Each path below is one point turned by a fixed rotation once a step. After each direction that follows a path, write how fast that rotation turns it, in deg/step (0 if it stays still).
Each turn is a multiple of 5 degrees from 10 to 175, or 0.
Each row of a path follows its step; steps can be skipped.

step 1: [-40  35   8 -13   1 -33  35 -15 -38 -23  11  51   5   7  25 -27 -23   0
   5 -49  50  15  -1 -11 -16 -25 -10 -12  16 -32  25 -12  11  28   6   8
 -16 -48 -31   5  -4  31 -46  -9  -3  15  -5 -27   2 -15  31 -62  -1  15
   9  10  60  15 -41   7  18  26 -15]
step 3: [-31 -11  16 -10  -9 -20  -2   9  17  -8  -3  49  24  56   1   3 -23  15
 -12  -4  34  27 -18   1   0  -1 -17  35 -50  13   5  -4  -2 -13  30  10
   8  19  53 -48  16   7  24  -6  18   4  35  21 -47  45 -14 -14  20   7
   6  73 -21 -45 -45 -14  -8  23  32]
step 5: [ 29  17  -8  20 -27   1   6 -24 -31 -17  -9  -1 -21  32  -2   5  11  37
 -21  14  11  35 -26 -35  -7  33  -8  40  22  18  -7  50  48 -11   5 -15
  34 -14 -42 -28   2  -2 -21 -19  21 -13 -12  -2  70  27 -30  75  12  19
  -3  16 -21  -2   9  34   7  37  26]
step 7: [-31  31  17  15  23   1   8 -61   8  16   3  21 -18 -29   8  57  13  44
  77  -2 -16  -7  -6 -29  -3  12  -5  38  19  11 -50 -45  34 -24 -17  43
 -32 -24 -11  34 -16   9 -24  -4 -45   6   0  -4  -8   3 -25 -10 -44  18
   6   2 -20   5  -9   8  15  14 -10]
step 10: [ 12  14  19 -62  10 -16 -19  -2 -43  -3   5  -8 -16 -49   4  35 -49   4
  22  14  35   5 -24 -16 -30   3  24  15 -59  -1 -34  21 -36 -30 -26  19
  -3 -34  12  32  -9  35 -10 -61 -39  -4  20  37   1  19 -40  13 -12  -4
   9  29 -33   0 -25   4  13 -15  -7]
step 11: [  5 -28 -20  11   6 -16 -25  17 -19  34  12  -3 -37  46  -3  26  -3  -3
  -3   7  -5   6 -33  33 -20 -32  -5 -21 -12  56   4  13 -11 -10   3 -14
  14 -11  50  11  58  23 -23  22   1  20  25 -21  19  65 -15   3  40  36
  19  58  -8  56  20  26  -7  -3 -18]
step 13: [ 12  12  26  23   2 -81   5 -48 -23  11   1   2 -20   5  -4   7 -46  24
  -5   0  29   9  -1   6  26   9  17   5   0   4 -19  15 -40   9  -5  -9
  -6 -29 -44  41  37 -39  19 -57  33  13 -11  -5   5   8 -19  56 -28 -29
  64   3  -7  12   7  14  30 -12 -22]
step 14: [ 33  39 -24  37  -6 -26  14 -17  -2  36  68  -6   7  15   1  16  -4   7
  14 -23 -53 -32 -16  -9  23 -17 -22  21 -15 -14  -2  18   2   0  -6   9
 -25  13  26 -25  15 -37  40  24  18  10 -22 -31  -9  25 -27 -28 -15  44
  15  30 -27  45  -6  57 -35 -39  -9]
step 16: [ -7  -4  45 -26 -21 -41 -19 -13 -15  56   2 -39  -2  14   4  -5   1 -46
 -10 -13  -5  16 -38   1   3   4 -49  -9  21 -23  -6 -24  17  40 -13 -12
   4   1 -20   7 -22  -4 -33 -50  22  -5  29  -7  33 -50  -5 -14  -3 -48
  58  27 -28  46 -25  27  13  -1 -26]
Speeds:
[ 12  -4   5  -3  -1  -9  -4  -4 -11  -1   3   1   3 -11  -4   0  -2   0
   3   6  -4   0  13  -8  -3  -2   5  10   4  -6  12 -11   2  -8   0   2
  -3  -5 -11   1  16   3 -17  -6  -3   2  -2  -4   0  -5   1  -6   8   4
   4   0 -13   7  -2   5   3  -1 -10]
120
[  2  -2 -14  15  -7  -5   0  -6   2  -4   6  -7  -6  -8  -4   9  -2  -4
  -5  -1   2   6   8  11   9  11   8   2  -2   5   7  -4 -10  -3   3  -6
 -10  -4  -1 -11  -3 -11   1   5  -4   1   0  -3   8  11   6  10  -1   3
   7   5  -6  -9  -3   2   4   8   5]
45
[  2   0   1   6   1  -1   2   9  -5  -7 -11   4   3   0  -3   3   1   9
  -6   2   7  13   3   3  -6   0   1   3   0   0  -2   3   1   7   7  -2
   1  16  -4  13  -2 -15   0 -18  -4   2   9  -1   2  10  -2  -1   9   8
   0  -1   3  -1 -14  -6   6 -13   0]
145
[  7   3  11   1   5  -3   3  -4  -8  -4  -2  10   1 -15  -3 -14  -3   1
 -14  -2  -4   4  -5  -3  -3   5  -1  -2   6   2  -1   4  -7   6  -9  -5
   2  -7  -9 -12 -12  -5  -4   7  13  -2   4  -5  10   0 -11  -3   5  -7
   7  -6  10   1   5  -3   4   0   3]
95
[ 11   1  12   8   1   5   4   0  12  -6   2   4   5  13   8   1  -7   8
  -1  11  -8  -3  -5   0  -3   7   6  -1   0   3  -4   5   6 -10  -4  -6
  -9  11  -6  -2   3  -2  -7   2   9  10  -5  -7  -5   1   6  11 -12  -2
   6  -7   0   0  -3  12   2  -5  -3]
45
[ -7 -10  -4  -1 -14  -1 -12   6  -1 -13  -4  -3  -5   1   2  -8   4   7
   0  -1  -9   9  -4  -1  -4  -5  11  -3   9   5  -6  -7  -4   7  -1   1
  -7  -7   8   1   5 -10  -1  -5   2  12 -14   1  -6  -3  -5  -2  -5  -6
  -2   6   2   4  16  -2   7  -4  -1]
160

step 1: [  4 -18 -21  22 -31  27  19 -25 -12   6  47  26   7  43 -25 -63  33  17
  19  -8 -23 -23 -87 -31  -4  10 -10   4 -14 -15  -6  53 -40  66 -21 -26
  15  11  -5   0 -25 -45 -16   4   9 -24   2  -4   0 -16  33  16   1   4
 -13 -10 -13  28   0 -14   1   3  22]
step 2: [-29  27  18  11  26  31  13  16 -34  13  22  50   2   7 -16 -34 -13 -22
  16  -7   2  35 -62 -15  14 -63 -29   6   3 -28  19 -14  -7   6  -3   3
  -6  -2  -3  55 -15  39  33  25  24  -4  26  -3  19   2 -27  30   3   1
  35  57 -39 -35  25 -49 -16   8   8]
step 4: [-10  38  28  24  -2 -20 -15  40  -5 -21  34 -15   6  -8  -7  30 -19 -13
 -34  71  10  -4 -72  48  18  17 -38  24 -25  32  -2 -30 -36  15  11 -19
  18  10  16 -15  29 -13  -7   1 -15  -4   8  65 -12  -8   1  39   6  -2
 -17  15  37  12 -24 -17  21  -3  31]
step 5: [-50 -20  37  15 -26   8 -20 -14 -20  -2   9 -19  -3   3  -1   6 -16  17
 -24  51  28 -25 -58   2 -57  38 -13  11 -22  21   5  43  -7   6 -28 -11
 -43  29 -31  -1  12  32 -13 -19  20  15  36  -9 -13  -5  -7 -29  -6 -31
  58 -25 -13  25  63 -26   1   0  16]
step 6: [ 16 -32 -42   5 -16   5  27   7  -4 -25  12  32  -8 -14 -18  14 -13   6
  26  12   0   2 -30 -42  11  13 -23   4 -12 -26 -12  37 -31 103  -4  -2
   3 -43 -55   1 -20 -20  -2  19  24   4  37  17 -34  27   8  13 -29 -26
  -1 -26 -28  -3   7 -59  -4  16  13]
step 9: [-36  33  40   3  11  17  40  17 -11 -24  58 -32  11  29   4   6 -23  49
 -16  34 -11 -22 -39  26   5 -19 -53 -24  21   3  18 -24 -40  28  14  27
  39  -4  11  36  24   9  -4 -23 -10 -28  40  23  26 -21 -13 -14 -29   8
   1  15   8  24  -8 -44  22 -38  23]
step 11: [ -8  -2 -22  11  26  33 -22  17   0 -26  23  29  -7 -35 -43  19 -52 -19
   3  41  37  -3 -71  -5  15 -11  11  16   6   8 -35   9 -19  47  12   5
 -17  25  -6   1 -15   7 -10  33  13   1  15  -8 -71   9   6  -5  12 -13
 -23  33 -48  -9  50 -41  -7  30  32]
step 12: [  4 -13 -45   8 -43  20  10 -42 -65  -3  -2   9 -12  11  30 -22 -28   0
 -22   9 -10 -15 -40  16  25  15 -42  49  11  24   2  33   4  34  32  -5
 -22  26  -6  -1 -20  63 -31  10  -2   8  21  12 -10   9 -12  42  -6 -35
  58  -5 -10 -22 -54 -20   1   7  27]
step 15: [-29 -20  43  21  -8 -15  31 -32  13 -24  19  71  64   7   4   6  14 -22
 -10  55 -23 -12 -27  -3 -10  18 -46 -43   0 -23 -22 -21   8  63   5 -14
   7 -26 -27  18 -28 -12  21 -13  -1 -17  -5  32 -16  22   8  18   9 -18
  33  32   0  23  34 -16  19 -11  35]
Speeds:
[ -1   1   6   7  -8  -3  -5   6  -4  -8 -16  -6   0 -16   7   0   1  -2
  -3   8   1  11   1   3   7   6   1   8  -9   8  -6   9  -1  -3  -4  -7
  -2  -2  -3  -7  -4  -1   2   2  10  -1  13   6  -8   9  -2  -6   1  -9
  10  -2  10 -11  -4   0   6   3  -5]
45
[  9   4   0   0  10  -4  -3   4  -1  13   0 -10  -1 -10  -7  -2   4   3
  -5   0  -6   1   0 -15  11  -2  -5  -1  -3 -14  -4   2   9   2 -11  -2
   5   4 -15   5   8  -3   8  -6  -7  -6   6  -5   0  11  -8   1   0   3
   4  -2 -11   0   5  -6   2  -6   1]
90
[  7   0  -7  -1  -1   1  -2  -1   4  13   0   3   1   6  -9  -6   1   3
  -5  -1   0   1   1  -4  -3 -13  -4   4   1  -2  -2  11  -7  -3   8   9
   6  -1   4 -11   1  -7 -13   4   9  11   7   3 -12   7   8   1   1  -3
  16  -1  -8   1  -4   3 -16   2  -5]
65
[  3   5  -3  -4   8  -8  -3  -8   1  -1 -11  -2  -2  -7   7   5  -4  -3
  -3   2   5  -5  -4   8  16 -11  -8  13   9  -7  -9  -3   7   2   2   0
  -2   3   6  -6  -7  11 -10   1  -3   4  -5   2  16   2   8   7  -3   3
  -2   0  -6   1  -1  -1   6   8 -14]
80
[ -3 -10  -5 -11  -5   8  -4  -6   0   3  -9  -9  -1  -6   5   8  -2   7
   9 -17  -1   6 -11  -5   1   2  -9   4   6  10  -3   7  -9  -2   4  -9
   4  -1  -7   0   5   7   9   7   6   3  -8  -1  -1  10   0   6   4   1
  -7  -4  -1  13   1   2  -6   3   8]
60
[  1  -1  -2  -1  11  -4 -15  -3   2   1  12  -7  -1  -5   3   9  -8  -4
 -13   1  15  -4  -3   3  -1   0  -7  -3   1   0   8   5   1   3  -4   5
  -6  -8  14  12   9   2  -4   6  -3   0   0  -5  -9   9   2   0  12  -9
  -2  -5   8  -6  -1   7   2   1   7]
55
